128 stands for zero in the data rows.
Some points, one per row:
[ 89 168 120  91 118  75 186 134 135 108  69 190  58 189  76 158 134 113  34 169 109 162 179 156]
[ 93 137 193 222 173 219 132  73 149 132 186 176 111  93 108 189 110  50 113 168 101  22  79 135]
[130 121 166 216 168 219 106  98 140 126 188 133 137  79 128 153 104  87 150 144 105  36  76 129]
[146 128  92  71 100  73 130 166 109 118  85 101 122 154 140 105 153 173 128 112 150 186 158 118]
[108 135 139 138 139 134 138 118 131 127 131 148 107 138 111 143 122 115 114 143 120 124 119 136]
[ 91 154 169 165 159 169 152  91 137 130 156 182  87 132  88 179 119  64  78 174  91  74 105 149]
[101 148 151 158 139 150 149  96 139 117 132 175  85 137 105 165 121  68  88 163  99  85 117 147]
[ 69 171 171 184 171 187 160  73 138 125 153 205  63 134  79 197 104  38  64 207  79  61 107 156]
[137 157  85  19  90  23 167 163 109 121  44 141 100 192 120 107 156 178  84 119 145 246 197 129]
[122 136 147 146 140 137 131 120 128 128 130 136 123 125 130 141 123 109 118 141 119 106 125 134]
[127 158 113  76 112  73 148 151 121 119  89 144 106 172 111 129 137 141  93 134 134 171 162 131]
[137 108 107  92 110 100 131 155 125 120 109  96 152 136 155 101 139 163 146  97 160 172 143 122]
[126 134 130 127 120 128 126 129 118 126 133 123 138 129 133 122 121 120 132 129 130 141 134 141]
[171  93 102 113 112 122  88 153 111 124 122  71 192 108 168  82 131 174 194  86 160 155 113 103]
[163  62 128 203 148 212  68 111 126 142 202  44 209  53 186  90 110 147 232  91 136  71  69 109]
[126 138 132 148 137 128 123 126 131 123 141 128 119 120 120 125 128 116 119 139 123 116 130 131]
[ 96 141 156 169 148 155 134  93 138 123 160 168 118 121 110 160 117  93 110 152 102  72 112 133]
[125 145  99  50 102  60 151 164 114 128  72 134 115 178 126 124 148 164  91 118 138 206 176 139]
[111 120 171 198 172 197 120  89 150 130 176 146 134  85 125 160 102  89 124 134 113  51  89 128]
[140 129 100  83  98  85 131 159 124 138  96 112 124 140 135  92 150 165 131 115 151 186 155 110]
[123 126 126 125 130 127 127 131 128 129 126 137 132 132 120 118 135 141 131 126 130 128 136 128]
[146  94 132 157 134 164  81 122 131 134 165  79 179  85 155 104 122 155 187 100 143 107 101 114]
[136 114 112 116 122 120 130 144 137 131 112 121 129 131 145 114 130 150 131 113 141 145 132 125]
[114 132 159 182 153 180 127 103 141 128 150 150 127  98 111 155 112  96 120 147 102  64 102 137]
[142 146  82   6  70   1 162 180 104 117  30 126 109 201 123  95 163 189  95 114 151 251 203 132]
[151  92 151 219 168 218  74 100 136 134 199  97 194  60 162 138 114 103 203 117 119  36  66 121]
[145 148  65   0  52   0 180 188 114 110  24 110  98 217 124 104 162 197  86 112 162 255 218 129]
[ 88 165 160 146 145 145 170 104 139 120 132 191  62 136  92 181 112  77  68 165  94  99 133 143]
[153  99 130 148 132 151  93 128 119 137 147  93 168  93 158 104 124 136 179 103 144 114 102 118]
[123 129 111  86  96  86 149 148 118 131  92 136 111 171 119 125 144 153 109 126 144 181 166 126]
[121 129 136 147 132 124 131 127 116 122 130 119 129 125 124 122 122 124 137 128 138 129 122 127]
[176  83  89 110  93 106  81 157 120 138 135  55 200  99 172  72 137 191 201  84 165 163 122 104]
[132 139  98  61  90  39 139 164 122 130  79 117 118 175 137 102 150 169 105 108 142 200 166 124]
[115 142 150 165 156 165 126 101 137 120 154 158 100 119 114 151 116  93 106 161 102  83 110 135]
[126 125 125 133 125 131 131 129 134 121 132 130 120 134 130 126 125 126 121 135 129 127 139 131]
[155 100 131 180 140 181  84 128 123 132 169  85 168  73 165 116 114 127 201 111 139  84  91 109]
[146 111 120 134 117 126 115 134 124 130 136  85 170 110 144 113 127 147 163 110 137 134 124 123]
[145 120 119 102 119 106 127 150 124 123 108 111 140 128 143 111 137 149 145 118 131 153 146 122]
[123 154 133  91 119 104 152 138 128 130 113 152  98 156 106 130 131 131  99 134 128 160 147 135]
[ 93 175 155 132 142 132 171 102 142 120 121 197  67 159  80 180 134  80  71 170  94 105 139 140]
[174  67 126 189 148 199  53 125 124 149 203  36 233  41 189  72 108 161 244  80 168  72  68 103]
[118 131 121 127 126 117 144 134 131 131 117 141 117 122 124 130 131 126 127 136 129 136 137 122]
[178  65 135 203 138 218  52 117 131 144 190  49 214  39 184  91 111 149 241  76 153  65  66 103]
[136 104 130 142 137 161 103 118 127 125 158  97 157  94 151 110 114 136 175 107 135 100 106 119]
[150 108 110 106 110  97 118 156 112 126 110  90 160 132 150  93 135 173 169 104 150 167 141 117]
[ 75 166 156 146 144 138 167  96 138 125 124 192  60 150  81 179 112  78  63 175  95 102 134 157]
[146 140 115 120 114 104 140 132 119 126 116 122 138 132 138 114 131 141 137 119 132 146 142 116]
[134 127 100 110 124  98 126 142 122 130 105 124 133 142 130 128 135 145 119 125 134 153 145 123]
[153 100 133 184 152 190  94 110 144 136 183  82 187  75 150 111 111 117 192 108 129  63  82 122]
Here are 12 more points, each followed by its number:
[122 111 133 170 154 165 109 107 134 139 154 114 149  97 143 133 119 113 153 124 125  93  90 121] 0
[154 107  98 109 109  96 110 153 115 132 127  67 174 124 153  82 142 173 170  95 155 166 128 109] 1
[125 135 119  88 110  89 148 142 124 125 107 117 122 149 116 122 138 144 104 134 145 172 151 141] 2
[177  83 109 131 118 129  78 159 125 131 146  64 201  96 166  77 134 183 195  92 160 131 117 106] 3
[168 110 116 126 102 121 109 153 121 136 130  83 165 122 156  97 133 156 173  94 150 143 124 101] 4
[130 110 137 179 143 175 106 104 135 132 162 127 147 101 129 142 119 104 152 134 132  76  98 127] 5
[160 107  96  76  96  94 116 160 110 132 109  76 163 148 150  89 136 182 152  88 158 180 140 111] 6
[157  87 129 196 155 205  74 110 133 140 197  81 186  66 152 106 110 131 208  99 143  65  71 108] 7
[151 104 121 155 141 155 105 130 132 137 151  90 163  92 147 109 127 148 167 107 134 101 100 119] 8
[116 150 115  87 114  88 147 148 115 117  86 154  91 156 113 135 143 138  88 131 127 175 159 145] 9
[131 101 148 196 157 189  91 110 138 135 171 112 164  77 147 127 113 117 170 121 128  70  94 127] 10
[ 87 163 180 178 167 183 157  87 141 123 162 213  74 127  79 195 105  52  70 187  87  67 118 156] 11
Which of these numbered points is nearest to each point below, looking only along the 2 directions in which the first points spread most? Its number follows each.
[123 148 115  82 115  81 158 143 124 120  93 144  89 171 111 125 145 133  87 143 117 171 154 147] > 9
[126 132 114  79 110  87 144 147 135 126 102 130 122 160 131 120 154 138 105 124 137 156 144 129] > 2
[175  76 123 194 141 197  50 122 130 163 193  54 210  53 173  98 116 153 240  88 152  72  71 101] > 7
[127 130 109  90 101  90 144 142 125 131  98 119 128 148 123 112 142 160 130 119 140 170 155 116] > 2
[176  93  79  85  97  94  96 163 116 134 120  51 190 117 166  68 141 186 193  75 171 180 135  95] > 1
[165  92  93  99 104  99 104 159 112 132 112  73 176 118 159  90 147 175 187  93 168 176 131 116] > 1
[142 120 119 126 121 117 106 139 124 124 120 103 165 114 143 108 133 145 157 108 144 135 123 115] > 4
[151  83 127 201 152 207  80 107 134 140 187  78 204  66 179 105 109 130 212 101 146  64  70 104] > 7
[118 142 170 199 168 200 109  90 137 127 173 149 132  89 118 157 116  84 136 154 104  42  86 140] > 5
[149 100 128 152 132 150  97 116 124 140 159  90 163 102 148 103 119 147 176 114 141 104 117 111] > 8
[149 113 116 119 121 125 102 139 130 127 138  91 167 117 151 105 132 156 158 108 146 142 130 112] > 4
[134 115 130 165 143 161 107 115 126 133 152 117 143 103 142 126 126 129 151 121 113  99 102 133] > 0
[139  99 134 195 150 190  90 106 141 140 170  98 163  80 147 121 107 119 180 121 119  64  88 111] > 10
[120 123 143 179 148 169 117 109 138 132 165 132 151 101 123 143 112 112 143 126 115  79 100 132] > 5
[164  75 139 196 148 198  72 119 133 130 182  76 185  72 165 111 108 136 203 115 135  66  74 111] > 7
[136 121 149 175 151 174 112 102 128 131 159 126 137  95 131 140 115 109 148 119 121  81  94 128] > 5
[150 110 111 124 121 132 118 140 117 133 137  94 162 118 149 108 128 162 153 108 146 145 123 117] > 4
[133 134 118 105 116 103 137 139 128 117 107 126 130 147 123 125 137 136 118 121 141 158 152 134] > 2
[ 80 166 171 154 156 148 165  85 140 124 129 209  64 148  75 183 116  63  44 190  84  83 125 155] > 11
[156  91 130 158 123 159  89 137 130 136 156  88 178  95 157 114 117 139 180 100 139 111 102 110] > 8
[133 122 112 115 118 130 117 133 115 136 134 115 138 118 142 120 138 138 150 110 142 143 130 124] > 4
[177  56 118 198 144 193  48 128 127 142 188  32 227  46 190  90 115 171 249  80 156  74  72  91] > 7
[129 122 142 162 139 167 111 104 143 126 148 123 142  99 138 135 123 112 153 128 117  94 109 130] > 0
[208  50  84 156 117 161  45 159 109 143 167   0 255  60 216  47 126 205 255  39 180 131  91 103] > 3
[146  89 143 223 159 210  62  97 142 135 209  83 197  48 160 127  99 114 209 115 132  34  63  99] > 7
[154 110  88  53  87  76 117 167 107 138  90  81 158 135 144  77 142 194 141  99 156 203 161 111] > 6
[113 125 156 189 162 192 116 101 142 130 165 144 118 103 114 151 115  74 141 152 106  59  93 140] > 5
[145  97 131 193 145 193  83 117 131 145 187  83 176  78 165 122 116 121 193 110 144  71  81 107] > 7
[116 124 158 192 146 204 106  97 142 128 182 128 134  93 128 151  98 108 152 140 120  54  94 122] > 5
[163  78 105 140 117 140  85 142 120 124 159  44 197  88 178  78 119 165 208  80 154 134  92  98] > 3
[ 58 180 206 225 199 229 149  50 157 119 170 250  47 116  58 231  94   1  58 220  60  14 104 164] > 11
[132 105 142 168 138 160 103 119 134 133 144 104 145 102 144 124 122 129 147 124 132  90 102 123] > 0
[162  80 119 175 129 178  70 134 127 140 173  51 214  65 175  93 128 155 221  88 159 101  83  99] > 7
[123 126 158 185 158 184 123  94 135 136 160 140 123 100 123 145 117  90 135 146 108  76  92 125] > 5
[127 109 154 203 163 209  79 101 135 131 179 104 161  79 142 133 112  99 175 127 129  57  77 114] > 10
[175  92  96 102 102 110  97 144 124 136 119  73 182 106 166  89 138 174 179  73 158 166 123 113] > 1
[181  78  91 130 116 148  71 145 123 145 163  51 210  83 181  68 127 181 224  72 162 131 102  91] > 3
[175  83  82  91  97  92  93 163 112 139 131  54 189 117 176  71 142 199 195  73 172 170 126 103] > 1
[ 88 185 140  84 118  74 189 136 120 120  80 195  44 195  91 164 144  94  42 164 103 172 179 149] > 9
[136 126 123 136 123 124 114 132 125 130 121 112 149 126 142 108 132 135 150 125 134 143 124 120] > 4
[169  95 107 111 115 119  93 148 127 135 132  73 193 112 174  86 146 174 176  97 155 161 125 103] > 1
[150 129  91  58  87  64 132 172 126 130  87  91 141 160 148  86 159 177 141  86 162 199 163 120] > 6
[133 122 147 178 150 181 100 114 135 138 161 107 151  89 144 130 117 128 151 129 127  90 105 120] > 0
[108 131 167 177 160 196 132  88 135 130 160 161 124 107 107 156 106  76 118 162 103  60  93 128] > 5
[162  86 118 135 122 144  82 143 115 141 160  62 186  99 163  83 135 173 209  87 157 132  98 105] > 3
[165 107  88  71  97  74 116 174 117 130 103  77 159 148 153  90 151 192 157  98 160 201 146 119] > 6
[145  94 110 133 116 133  95 143 123 138 139  72 172 105 160  92 133 163 175  90 146 137 112 106] > 4
[136 118 138 142 129 148 122 124 132 132 142 128 141 119 140 130 125 131 137 120 131 102 106 131] > 0
[176  82 107 147 114 149  72 140 124 138 154  64 197  93 171  93 130 171 207  93 152 123  99 108] > 3
[ 80 172 198 198 174 198 154  67 150 115 153 217  58 123  73 206  90  39  64 198  66  26 109 157] > 11
[139 105 141 184 134 188  91 121 131 135 169 108 159  81 150 122 115 118 168 116 124  86 104 121] > 10
[156 116  89  81  89  81 117 158 119 129  99  81 160 148 154  94 144 172 140  92 157 185 157 113] > 6
[130 119 123 151 132 163 112 125 132 126 157 105 145 109 141 132 125 120 154 120 125 110  93 123] > 0
[182  57 109 182 143 180  60 126 127 145 184  33 227  54 201  68 106 163 242  74 168  99  77  96] > 7
[ 93 187 138  72 119  68 192 129 120 122  76 202  42 185  81 167 140 101  42 164  95 171 175 153] > 9
[ 64 208 134  29 100  29 236 140 130  96  34 250   0 243  38 182 149  87   0 189 102 196 220 162] > 9
[146 120  92  48  76  61 140 176 113 129  74  95 130 153 151  96 156 190 136 103 174 207 168 122] > 6
[136 140 113  96 110 104 138 146 117 131 111 120 132 146 130 118 145 135 126 121 132 172 142 120] > 2
[152 121  61   1  61   5 145 200  95 125  43  84 131 179 153  71 161 214 130  76 176 255 207 119] > 6
[161 103 101 113 108 110 106 149 113 130 129  79 168 104 167  88 141 175 174  91 157 154 129 110] > 1
[121 160 118  68 116  73 175 141 123 119  76 174  85 188 100 137 137 129  71 137 126 180 175 140] > 9
[129 109 112 105 116 106 128 143 113 131 123 107 147 136 141 108 137 154 144 114 139 164 142 115] > 4
[ 71 185 189 185 177 181 172  62 146 122 150 220  57 121  64 207 106  27  51 205  61  50 117 153] > 11
[166  88 107 141 124 154  88 153 125 144 152  69 188  93 167  92 123 158 204  80 156 125  98 116] > 3
